Rows are one point carried round by a steady rotation, each followed by how many ticks it has turned.
The counts run from 0 to 381.
[159 164 103 146 105  99 128 107  78 150 141  87 110 159 144 155 145 136
  93 147 151 111  71 141 114 118 105 147  96 138 143 103  85 161 149] => 143
[173 149 113 117 104  81 121  92 110 136 155  96 112 134 150 127 114 144
  84 163 154 108  60 135 125 104 144 163 106 137 136 118  96 152 130] => 139
[121 183 110 143 146 143 116  84  87 164 184 100 117 179 125  97 150 137
  91 120 106  99 127 161 129 149 123 145 110 126 127 107 133 167 134] => 79
[136 171 129 142 105  80 122 109  93 118 168  91  95 160 141  90 166 160
 103 151 136  76 111 132 127 144 131 105 151 108 136 115 113 165 127] => 208
[169 174 143 123  83  83  95 109 102 144 179  97 125 142 142 143 108 125
  76 145 143 128  92 151 119 124 133 173  91 149 130 129 117 144 126] => 149
[140 179 128 127 114  58 107  99  99 126 164  77  88 150 132  86 151 144
 112 133  98  94 125 133 119 137 109 114 145 123 136 110  95 149 136] => 211
[191 162 120 126 107  99 113 105 101 142 127  76 116 140 149 128 145 128
  86 153 158 124  72 131 121 126 135 161  96 140 122 121  94 164 137] => 141
[153 195 109 142  75  76 119 122  87 143 173  86 107 174 133 152 165 138
 106 138 132 113 122 145 101 123 119 142 108 158 124 131 116 140 115] => 340
[180 179  95 125  90  90 125 126 107 128 176 107 104 154 134 132 158 139
 112 155 148 114 108 119  94 123 134 141  99 158 112 155  85 160 123] => 329
[140 164 127 160 108  65 134 126  82 136 165  73 107 177 135 136 184 158
 115 153 118 101 112 134 138 127 115 118 142 134 125 110 122 146 122] => 197
[137 171 142 156 167 105 106  85 100 158 157  83 126 157 130  94 169 133
  87 134 113 119 106 160 158 154 124 159 121 129 126 103 126 171 135] => 76
[165 154 105 131 129  70 113  91  99 147 169 107 128 147 137 144 116 127
  95 158 113 140  73 144 137  96 135 169  93 154 123 109  92 148 146] => 127
[147 148 158 141 139  73 121 115 100 136 200  65 102 166 132 119 145 171
 122 146  77 111 118 138 153 127 115 123 134 146 111 116 129 125 115] => 40
[165 167 152 144 111  52 110 127 103 125 148  65 108 157 146 119 181 152
 118 159 121 120 110 125 136 132 132 128 140 132 107 121 115 149 117] => 195
[171 178 136 125  79 107 108 127  91 138 166  97 113 140 135 126 137 134
  80 147 176 104  91 131 116 141 124 140 100 133 130 141  96 176 127] => 153
[156 159 175 138 107  73  98 123 112 129 166  63 106 132 144 109 149 158
  99 149 130 105 101 107 131 141 111 116 133 119 123 122 100 161 116] => 368
[153 179  93 136 141 136 116  88  80 168 163  91 115 169 126 133 135 123
  95 126 121 115  94 161 122 127 116 164  83 147 131 106 113 159 148] => 286
[148 168 106 141 151 107 106  94  81 159 143  99 119 151 122 123 148 115
  95 133 137 119  78 164 134 131 112 156  96 132 127 103  96 181 161] => 284
[175 165 120 108 115 113 105 115 113 145 205 113 110 135 119 129 109 134
  98 142 140 119 100 128 113 124 135 154  73 163 109 153  90 153 125] => 310
[142 148 162 134 152  93 107 103 113 129 182  78 101 145 138  83 135 161
  96 154 121  89  95 130 149 150 122 116 137 101 128 106 110 166 134] => 227
[153 162 163 113 132 102  99  91 121 129 189  70 102 142 141  64 127 162
 101 140 103  88 123 123 135 156 134 129 127 120 116 117 129 152 115] => 225
[164 136 113 124 156 102 115  79  96 147 152  96 116 144 140 108 124 141
  82 152 132 111  62 150 152 125 134 163 106 133 135  95 104 166 151] => 281
[139 183 150 135  99  97  99 133  92 142 199  80 104 163 118 120 147 144
 120 123 101 105 144 139 120 148  98 118 116 142 116 135 124 146 122] => 26
[132 175 168 159 121 100 114 111  96 149 170  74 116 172 140 113 163 151
  91 141 111 101 120 151 155 155 122 133 136 118 130  98 147 144 117] => 217
[132 174 141 136 150 108  99 100  94 154 194  76 105 162 120  96 142 141
 118 121  74 116 137 141 136 148 101 128 108 131 115 108 121 149 133] => 233
[141 166 110 129 156 110 110  83 107 145 216 112 116 157 119  84 128 142
 107 149  99 124 132 143 140 130 151 159 100 145  97 130 128 165 130] => 256
[156 182 171 139  76  86  99 139  89 131 180  83 116 156 141 119 148 139
  87 145 158 102 118 141 131 155 128 138 122 132 125 130 131 162 111] => 11
[163 155  88 106 144 122 122  63 105 141 171 102 104 148 134  93 110 145
  91 152 118  95  94 144 132 118 151 163  99 140 123 108 109 151 149] => 278
[161 146 178 129 112  65 112 127  95 126 173  63  97 147 140 127 131 166
 102 151 114  95  91 127 140 138 106 122 134 123 126 109 108 136 127] => 20
[164 164 134 116 126 115  97  93 107 155 182 115 135 136 135 113 110 128
  67 143 147 121  85 159 134 136 146 174  83 149 124 128 115 169 135] => 291
[133 164 171 139 108  72  94 125 106 139 219  93 110 151 130 114 122 153
 104 140  98 113 131 129 132 135 110 122 123 124 120 123 122 144 111] => 376
[150 157 110 138 170 139 121  85  98 171 164  78  99 159 125 102 139 141
 106 133 103 101  92 137 128 136 105 132  97 121 124 103 100 170 152] => 90
[165 148 137 127 109  44 126 110 107 116 173  75  96 150 149 119 147 176
 115 166 114 102 101 116 136 110 133 123 145 136 122 118 112 133 110] => 193
